One vector is turned by the same rotation once a step. Each row is the vector after some number of steps, and that number follows the row.
The counts run from 0 to 117.
[ 0.14  0.14 -0.93  1.49 -1.31 -1.62  0.54  0.09 -3.59  0.20 -0.76  1.32
 -0.24  3.39  1.24 -0.55  0.32 -0.39  1.45  2.23  0.63 -0.98 -0.18 -0.47
 -1.64 -1.08 -1.57  3.46  1.47  0.09 -1.85  1.31 -0.47  0.95  0.81 -0.33
  1.69 -1.96  0.72  1.99  0.77 -0.35 -2.13 -0.30  1.64 -1.18 -2.57  0.53
 -2.91 -0.53 -3.90 -2.45 -1.13 -2.40]	46
[-2.39 -0.86 -2.84  0.74 -0.84 -0.87  0.15 -0.71 -1.91  0.92  1.66  1.57
  0.54  2.47  1.19 -0.71  1.11  1.29 -1.13  2.09 -0.24 -1.22 -1.42 -2.69
 -2.63  0.14 -0.01  2.47  0.97 -2.39 -2.03  1.03  0.94  0.82  1.72  0.33
  0.61 -1.18  1.21  0.70 -1.15  0.79  0.46 -1.39  2.74  0.70 -2.33  1.49
 -2.05  1.02 -1.65 -1.96 -2.09 -4.25]	38
[-0.03 -0.19 -1.54  1.06 -1.09 -0.90 -0.47  0.26 -3.36  0.41 -1.66  0.92
 -0.84  3.64  1.48 -0.36 -0.17  0.05  1.59  2.53  0.66 -1.12 -1.21  0.08
 -1.94 -1.12 -0.63  2.55  1.62  0.81 -1.48  1.86 -1.21  0.92  1.06 -0.46
  2.33 -1.57  0.35  1.69  0.64 -0.18 -2.16 -0.92  1.62 -1.27 -2.60  0.28
 -2.97  0.08 -3.53 -2.60 -1.61 -2.00]	47
[ 2.81 -1.30  1.86  2.92 -0.36 -0.62  2.32 -0.03 -2.79  0.55  0.65  1.52
  2.97  1.68  0.03 -0.01 -0.96  1.93  0.88  1.28 -0.34 -1.40 -0.87 -2.98
  1.22  1.00 -1.00  0.17  0.62  0.67  0.51  0.81 -1.88 -0.87 -0.13 -1.48
  0.17 -3.49  1.06  2.25  0.62  0.71 -0.72 -1.74 -0.80  2.08 -3.47 -0.97
 -1.22  1.99 -1.95  1.82 -1.51 -1.72]	11
[ 1.21 -0.57 -0.65  1.58  0.53 -2.92  1.93 -0.81 -1.56  0.80  1.66  1.45
  1.82  1.27 -0.25 -1.53 -0.12  2.25 -1.81  0.66  1.01  1.25 -1.81 -2.51
  1.64  1.09 -1.40  2.22  3.03 -0.89  0.35  0.38  0.88  1.61  0.03  1.14
  1.02 -1.97  1.68  1.06 -0.02 -0.19 -0.03 -0.82  0.73  3.59 -4.33  2.73
 -2.93  0.68 -0.80 -0.49 -0.85 -2.18]	24
[ 3.29 -1.58  0.60  1.37  0.92 -1.56  1.51 -0.55 -2.54  2.66  0.56  0.73
  0.57  2.24 -1.20  0.77 -0.93  2.58  0.01  1.23  0.57  0.20 -1.32 -0.61
  3.13  0.49 -1.17  0.55  2.30  1.54  0.37  0.82 -1.89  0.44  0.37 -1.88
  2.33 -1.81  0.24  0.74  0.94  0.54 -0.21 -1.72  0.00  3.31 -4.03  0.25
 -2.88  1.65 -1.94  0.70 -2.18 -0.56]	81
[ 2.85 -0.83  0.21  1.19  0.94  1.03  1.89  0.36 -2.20  1.56 -0.27  0.75
  2.80  2.11  0.68 -0.86 -0.82  3.45  0.44  0.90  0.13 -0.82 -2.19 -2.66
  1.48  0.33  0.15  0.63  0.98  0.98  1.72  0.60 -1.58  0.10  0.57 -1.45
  0.36 -3.41  1.00  1.95  0.44  1.26 -0.87 -3.05 -0.88  1.12 -4.05 -0.85
 -1.61  2.52 -0.63  1.26 -2.23 -1.70]	14
[ 1.45 -2.20 -0.30  1.35 -0.09 -0.64  0.00 -1.10 -2.78  0.97  0.24  0.71
  0.38  2.42 -0.01  0.36 -1.17  0.69 -0.17  1.80 -1.20 -2.46 -2.10 -1.81
 -1.03  0.33 -0.45 -0.57  0.46 -0.25 -1.66  1.70 -3.59 -1.33  0.41 -4.11
  1.33 -2.34 -0.17  1.46  0.69  2.03 -1.66 -2.16 -0.52  0.57 -2.75 -3.48
 -1.37  2.29 -0.58  1.13 -1.11 -1.09]	68
[ 3.87 -1.51  0.85  2.19  0.25 -1.80  2.43 -1.06 -2.06  1.40  1.18  1.53
  1.30  2.00 -1.41 -0.08 -0.50  2.94  1.23  0.53  0.07  0.04 -0.60 -1.90
  2.80  0.73 -1.16  0.97  2.45  0.60  0.55  0.01 -1.90  0.52 -0.11 -1.57
  1.71 -1.67  0.45  1.89  1.42  0.72 -1.12 -2.06  0.40  3.18 -3.10  1.27
 -1.51  1.34 -1.60  0.49  0.02 -0.14]	79
[ 2.65 -1.71  1.34  3.44 -0.92 -1.66  2.47 -1.29 -2.44  0.42  1.70  1.91
  2.33  1.46 -0.73 -0.77 -0.33  1.21  1.08  1.14 -0.81 -1.90 -1.21 -3.08
 -0.13  1.60 -0.11 -0.14  1.46 -1.48 -0.16  0.88 -2.76 -0.84 -1.05 -1.76
  0.64 -2.83 -0.02  1.30  0.87  0.64  0.18 -1.68  0.41  3.39 -2.71 -0.45
 -0.44  1.03 -1.84  1.23 -0.43 -2.40]	7
[ 2.67 -2.01  0.19  2.19  0.15 -0.99  1.68 -0.92 -2.33  1.80  0.89  1.17
  0.87  2.25 -1.46 -0.27 -0.90  3.60  1.49  0.65 -0.27 -0.63 -1.16 -1.98
  2.57  1.35  0.29  0.40  2.98  0.35  1.00  0.70 -2.30  0.59  0.10 -1.50
  2.13 -1.04 -0.42  1.76  1.05  0.46 -0.55 -3.19  1.09  3.38 -2.61  1.23
 -1.64  2.21 -1.27  0.11 -0.14 -0.21]	78
[ 0.41 -0.46 -2.73  1.04  0.68 -0.70 -0.93 -0.79 -1.83 -0.36 -0.92  0.46
 -1.20  3.36  1.14 -2.75 -1.10  0.90  0.53  1.51 -0.40 -0.29 -2.84 -1.18
 -2.71 -1.00  0.21  2.52  2.74 -0.98 -1.65 -0.05 -2.08  1.82  0.20 -0.66
  1.82 -1.54  0.34  2.90  1.45  2.11 -3.52 -1.44  1.09 -1.86 -1.95 -0.73
 -2.05 -0.40 -0.37 -2.05  0.70 -1.58]	53
[-1.18 -0.63 -1.27  1.66 -2.40 -1.60  0.52 -0.66 -2.95  0.40  0.61  1.69
  0.13  3.02  1.14 -0.54  1.20  0.73  1.06  2.43  0.11 -1.38 -0.23 -1.52
 -1.72  0.32 -0.41  3.09  1.73 -1.20 -1.81  1.37  0.29  0.81  1.31  0.13
  1.28 -1.38  0.39  1.10 -0.14 -0.47 -0.55 -0.80  2.63  0.48 -1.62  2.05
 -2.13 -0.24 -3.79 -2.61 -1.37 -3.36]	42
[-1.71 -0.46 -3.21  0.01 -0.22 -0.40 -0.82 -0.12 -1.45  1.57  0.39  0.18
  1.47  2.40  1.17 -0.09 -0.17  1.23 -2.41  2.45  1.04 -0.61 -2.18 -2.62
 -2.29 -0.33 -0.44  2.24  0.24 -1.50 -1.55  1.65  1.29  0.36  1.52  0.07
  0.16 -2.07  1.94  0.64 -1.35  1.00  0.34 -1.15  0.66  0.34 -3.68  0.39
 -3.24  1.72 -0.80 -0.75 -2.81 -3.54]	34
[-2.04 -0.70 -3.58  0.17 -0.48  0.86 -0.93 -0.09 -0.86  1.12  0.20  0.18
  1.98  2.86  1.20 -0.15 -0.77  1.86 -1.46  2.38  0.69 -0.41 -2.30 -2.74
 -2.42 -0.46  0.28  2.00  0.31 -2.08 -0.60  1.60  1.29  0.63  1.50  0.46
 -0.11 -1.83  1.48  1.41 -1.30  1.69  0.15 -2.00  1.52  0.11 -2.94  0.71
 -2.97  1.82 -0.64 -1.40 -1.94 -3.42]	35
[-0.30  0.63 -2.72  1.09 -0.03  0.47  0.28  0.87 -1.81  0.26 -0.88  1.25
  0.59  2.92  1.85 -2.69  0.30  2.49  0.42  1.14 -0.09 -0.47 -2.15 -1.55
 -2.64 -0.83  1.39  3.44  1.68 -1.21  0.30 -0.18 -0.38  2.04  1.62  1.69
  0.93 -1.90  1.12  1.93  0.21  1.48 -0.51 -1.96  2.03 -1.05 -1.77  1.62
 -1.18  0.54 -1.67 -1.45 -1.64 -3.86]	108
[ 2.22 -2.53 -0.66  1.85  0.55 -0.19  1.35 -1.71 -2.47  1.12  1.72  1.04
  0.58  1.87  0.01 -0.49 -0.22  1.90 -0.24  1.11 -2.05 -1.72 -1.58 -3.35
 -0.10  0.67 -0.28  0.43  0.73 -0.82 -1.09  0.45 -3.39 -0.36  0.11 -3.55
  0.54 -2.41  0.14  1.97  0.57  2.83 -1.98 -2.75 -0.31  0.24 -1.77 -2.10
 -0.16  2.06  0.11  1.35  0.04 -1.04]	71
[ 0.05 -1.63 -0.89  2.07 -1.20 -2.91 -0.51 -2.05 -2.50  0.19  0.07  1.02
 -0.67  2.61 -1.00 -1.46 -1.30 -0.52  0.66  1.69 -0.08 -2.09 -2.55 -0.40
 -2.36  0.60  0.43 -0.21  3.45 -1.93 -1.65  2.17 -3.48  0.09 -1.05 -1.86
  2.88 -0.83 -1.51  0.89  1.65  0.30 -1.28 -1.06  1.51  1.99 -2.05 -1.48
 -1.77 -0.05 -1.10 -1.67  1.21 -1.26]	60
[ 0.50 -1.43 -1.00  2.24 -0.71 -3.52 -0.13 -2.18 -2.76 -0.13  0.84  1.29
 -1.39  2.28 -0.72 -1.93 -0.85 -0.65 -0.32  1.48 -0.68 -1.51 -2.09 -0.99
 -2.26  0.49 -0.30  0.73  3.43 -2.19 -2.62  1.64 -3.08  0.46 -0.94 -1.84
  2.88 -0.94 -0.89  0.94  1.40  0.79 -1.80 -0.81  1.62  1.68 -1.97 -0.63
 -1.38 -0.48 -1.25 -1.33  1.26 -1.60]	59
[ 2.49 -0.88 -2.03  0.88  1.82 -0.58  0.95 -0.11  0.25  2.18  0.59  0.02
  1.90  2.15 -0.69 -0.17 -2.54  3.23 -1.82  1.15  1.22  1.28 -2.53 -2.06
  0.85 -0.79 -0.87  1.19  1.12 -0.09  0.22  0.07 -0.88  0.81  0.69 -0.39
  0.72 -2.79  1.91  2.42  0.36  3.28 -0.16 -2.10 -0.42  1.87 -4.04  0.11
 -3.23  1.60  0.24  0.84 -1.49 -1.22]	87
[ 0.67  0.41 -1.74  1.35 -0.18 -0.71 -0.59  0.19 -2.39 -0.35 -1.48  0.52
  0.09  3.40  1.62 -1.31 -1.15  0.35  1.49  2.44  0.39 -0.28 -1.21 -0.75
 -2.15 -1.36 -0.94  3.18  1.48  0.15 -1.46  0.45 -1.25  1.31  0.74 -0.20
  1.31 -1.63  0.82  3.38  1.02  1.29 -3.92 -0.73  0.95 -2.77 -2.51 -0.32
 -2.84 -0.21 -2.55 -1.93 -0.26 -1.82]	49
[ 2.69 -2.39  0.13  2.14  0.28 -1.45  2.11 -1.67 -3.14  2.06  2.37  1.65
 -0.24  1.46 -0.97 -0.65  1.05  2.90  0.43  0.40 -1.79 -1.32 -1.27 -2.79
  1.83  1.32 -0.21  1.08  1.97 -0.28 -0.34  0.38 -3.04  0.28 -0.10 -3.09
  1.91 -1.92 -0.10  0.88  0.60  0.99 -0.81 -2.52  1.35  2.76 -1.98  0.70
 -0.46  1.64 -1.20  0.08 -0.79 -1.08]	76
[ 1.93 -2.56 -0.75  1.55  0.23  0.49  0.97 -1.37 -2.76  1.90  0.84  0.85
  0.18  2.22 -0.09 -0.55  0.26  3.41  0.50  0.50 -1.57 -2.45 -2.40 -2.84
  0.49  0.90  1.17  0.32  1.73 -0.83  0.07  0.91 -3.15  0.30  0.61 -3.23
  1.78 -1.16 -0.61  1.06  0.66  1.72 -0.93 -3.74  0.88  1.65 -1.42 -1.23
  0.04  2.62 -0.03  0.33 -0.93 -0.88]	73
[ 0.08  0.61 -0.62  2.19 -0.71 -2.90  0.68 -0.42 -3.44 -1.11  0.02  1.75
 -0.30  2.17  0.85 -2.91  0.24  0.03  0.33  1.19  0.78 -0.53 -1.38 -0.85
 -2.19 -0.31 -0.29  3.05  3.50 -0.89 -0.64  0.66 -1.00  1.43 -0.26  1.13
  2.33 -1.97  0.51  1.45  0.69 -0.32 -1.10  0.35  1.41  0.36 -2.68  1.13
 -2.05 -1.48 -2.59 -2.38 -0.45 -2.90]	114
[ 1.25 -0.73 -1.18  0.64  1.51 -1.65  1.18 -0.66 -2.35  2.02  1.90  1.28
  0.53  1.10  0.06 -1.93  0.84  3.45 -2.35 -0.13  0.28  0.22 -2.29 -2.50
  1.77  0.86 -0.17  1.66  3.02 -0.39  0.42  0.29  0.24  1.99  0.93 -0.32
  1.99 -1.86  1.19  0.04 -0.89  0.32  0.40 -1.95  0.82  3.33 -3.99  2.17
 -1.82  1.23 -0.10 -0.13 -2.38 -2.26]	21
[-0.19 -0.04 -1.01  1.93 -1.93 -1.31  0.64 -0.05 -2.78 -0.36 -0.44  1.72
  0.95  3.60  1.05 -0.73 -0.10  0.13  2.29  2.64  0.77 -0.96 -0.14 -1.15
 -1.48 -0.85 -1.18  3.49  1.35 -0.30 -1.33  0.89 -0.17  0.67  0.49  0.45
  1.06 -1.56  0.79  2.66  0.85 -0.22 -2.35 -0.39  2.07 -0.98 -2.10  0.95
 -2.82 -0.34 -3.93 -2.80 -0.30 -2.37]	45
[-0.31 -1.00 -2.30  1.34  0.12 -1.65  1.26 -0.47 -0.31  1.93  2.05  0.97
  1.49  1.86 -1.14 -0.61 -1.05  2.70 -1.73  1.57  0.79 -0.35 -2.02 -2.30
 -0.66  0.09 -0.03  1.24  1.45 -2.57 -0.44  0.47  0.15  0.34  1.06  0.61
  1.16 -1.97  0.36  0.28 -0.77  1.15  3.25 -1.59  1.80  4.28 -2.86  2.37
 -2.79  1.46 -1.62 -0.36 -2.01 -3.25]	94
[-0.02 -0.73 -1.60  1.67 -0.82 -1.34  1.12  0.10  0.09  1.64  1.25  0.95
  2.70  2.19 -1.37 -0.18 -1.84  2.50 -0.50  1.61  1.39 -0.35 -1.67 -2.35
 -0.83  0.53  0.15  1.26  1.32 -2.57  0.19  0.51  0.13  0.17  0.92  1.49
  0.46 -1.75  0.86  1.41 -0.06  1.20  2.95 -1.60  1.82  4.02 -2.59  2.56
 -2.99  1.01 -1.71 -0.38 -1.39 -2.92]	95
[ 0.27 -0.17 -1.77  2.33 -1.05 -1.86  1.60 -0.57 -0.10  1.22  1.66  1.56
  3.09  2.02 -1.00 -0.13 -1.28  2.21 -0.14  1.84  1.18  0.09 -0.62 -2.75
 -0.66  0.41 -0.76  1.90  0.94 -2.39 -0.33  0.46  0.36 -0.07  0.90  1.42
  0.12 -2.48  0.99  1.91 -0.31  0.55  2.03 -1.26  1.67  3.46 -2.46  2.57
 -2.94  0.59 -2.61 -0.37 -0.95 -3.14]	96
[ 2.75 -0.77  1.77  2.78 -1.01 -0.36  1.96 -0.05 -2.41  0.71 -0.15  1.34
  2.94  2.34 -0.55 -0.26 -1.51  2.48  2.12  1.10  0.08 -1.49 -1.30 -2.43
  0.75  1.67 -0.26 -0.17  1.38  0.27  1.08  1.15 -2.18 -0.81  0.12 -1.35
  0.51 -2.74  0.37  2.04  1.01  0.54 -0.22 -2.79 -0.52  2.80 -3.21 -0.90
 -1.45  2.26 -1.89  1.21 -0.85 -1.68]	10
[-0.58  0.69 -2.77  0.66  0.48  0.83  0.36  0.97 -2.39  0.67 -0.51  0.83
 -0.09  3.01  2.03 -1.96  0.44  2.25  0.20  1.66  0.02 -0.63 -2.15 -1.56
 -2.47 -1.07  1.16  2.99  1.11 -0.54 -0.22  0.16 -0.48  1.63  1.89  0.63
  1.27 -2.57  0.74  1.22 -0.08  1.44  0.40 -1.50  2.01 -0.91 -1.82  1.06
 -1.68  0.66 -2.11 -1.44 -3.06 -4.13]	107
[ 0.63  0.88 -2.05  1.11  0.11  0.37  0.75  0.92 -2.05  0.60  0.24  1.15
  1.73  2.89  1.87 -1.31  0.31  1.46  0.16  2.05  0.24 -0.43 -1.10 -2.28
 -2.13 -1.09 -0.16  4.11 -0.09 -0.72 -0.73 -0.29 -0.14  0.76  1.66  0.72
  0.24 -3.41  1.80  2.63 -0.21  1.85 -0.23 -0.94  1.08 -1.66 -2.65  1.04
 -1.93  0.42 -2.71 -0.50 -2.61 -4.16]	105
